In the rows, zero is written as 128.
The same turns and mirrors carry the whole set onto itself, and each row onto the other rows of its family. Which rows share a family with each named row? Give them in list order.
These 16 rows form 4 families of 4 rows each.
j132: [115 132 125 156 114  94 154 140  91 140 105 109 112 148 123 119 115 130
 158 119 109 164 146 149 140 132 119 129]
j184: [164 141 164 140 132 137 140 119 154 122 125 160 147 130  96 116 118 119
 123 116 126 104 115 132 151 106 110 123]
j397: [123 134 130 104 135 141 120 116 118 116 155 118 122 125 156 144 108 105
 152 134 122 114 136 117  69 113 160 109]
j423: [115 132 130 169 111  97 154 154 104 154 115 103 106 129 123 126 110 131
 142 112 123 164 140 140 143 124 127 129]
j291: [157 147 159 135 139 145 125 110 147 110 118 154 153 136  97 132 117 101
 113 111 128 103 128 121 158 122 113 132]
j93: [109 154 127 166 130 109 164 146  90 145 113 106 119 146 132 126 120 121
 157 125 104 158 132 147 139 117 129 137]
j497: [108  98 130 106 106 101  97 151 138 150 122 129 132 127 134 117 152 146
 123 141 138 143 113  97 138 159 142 127]
j432: [120 128 120 163 122 113 168 144 107 132 100 107 108 137 119 125 112 125
 145 116  90 164 138 139 139 126 113 126]
j457: [115 108 113 101 105  95 112 155 129 145 119 131 119 116 114 117 160 155
 128 132 135 140 119  97 124 152 149 126]
j302: [119 143 142 115 144 143 116 106 112 110 147 117 127 119 173 153 118 124
 153 128 116 110 152 141  87 125 155 121]
j874: [119 149 130 118 141 155 115 109 120 105 140 125 132 139 158 153 125  87
 146 135 121 106 157 125  87 121 151 113]
j581: [149 138 151 146 149 150 119 104 155 119 119 156 155 144 110 128 125 117
 127 120 119  84 130 119 154 110 116 132]
j552: [143 147 167 123 139 135 127 105 147 121 127 140 157 143  86 118 121 122
 107 127 130  97 132 122 158 116 111 128]
j938: [105 113 112 100 105 126 104 163 141 144 126 137 127 123 135 128 146 144
 123 145 140 141 103  89 127 155 136 135]
j911: [122 136 127 111 147 154 104 106 113 105 141 124 121 127 160 153 107 104
 152 119 114 107 143 119  89 123 161 123]
j106: [109 113 122 105 121 111 108 150 142 147 120 134 149 121 123 116 169 142
 117 149 123 135 101  96 132 153 154 128]

Same family as j93: j184, j397, j106
Same family as j132: j291, j497, j911
Same family as j552: j432, j302, j938

The same turns and mirrors carry the whole set onto itself, and each row onto the other rows of its family. Which rows share a family with each named row? Give them in list order.
These 32 rows form 4 families of 8 rows each.
j871: [148 122 128 103 165 153 103 105 125]
j800: [116  95 157 119 140 108  99 131 154]
j659: [119 130 109 153 156 112 116 110 121]
j695: [120 106 159 116 146 122  91 120 152]
j257: [132 116 156  93 144 163 108 118 125]
j479: [122 126  98 136 143 131 148 124  98]
j852: [117 116 100 147 139 110 144 131 109]
j544: [113  83 148 113 124 105 126 151 141]
j729: [132 102 128 128 159 102  94 116 151]
j980: [127  79 114 117 134  96 138 147 130]
j711: [144 100 114  94 140 147 148 135 104]
j785: [125 140 106 138 156 140 127 106 106]
j925: [127  80 114 118 134  96 140 148 130]
j708: [124  94 144  90 122 147 145 146 113]
j952: [130 101 128 127 157  99  94 117 151]
j299: [109 117 119  94 136 161 137 161 115]
j986: [115 118 101 149 141 104 139 128 114]
j297: [116 126 109 155 152 107 120 115 124]
j259: [144  99 113  93 139 149 149 134 103]
j378: [123 131 101 133 145 137 144 119  97]
j144: [146 121 128 102 163 153 104 104 125]
j244: [129 105 146  86 130 161 136 137 113]
j258: [130 118 159 101 149 153  96 114 137]
j351: [113 136 133 103 156 167  97 134 134]
j934: [115  83 144 106 120 114 138 154 130]
j57: [124 140 108 142 156 134 119 106 111]
j260: [100 119 133 124 151 121  87 144 159]
j865: [111 118 121  94 135 163 136 162 118]
j113: [114 136 133 102 156 166  97 135 136]
j372: [ 97  99 123 115 130 116 128 173 140]
j250: [ 97  99 122 115 130 116 128 173 139]
j56: [100 118 135 124 153 121  89 146 157]

Same family as j244: j800, j695, j257, j544, j708, j258, j934
Same family as j378: j659, j479, j852, j785, j986, j297, j57

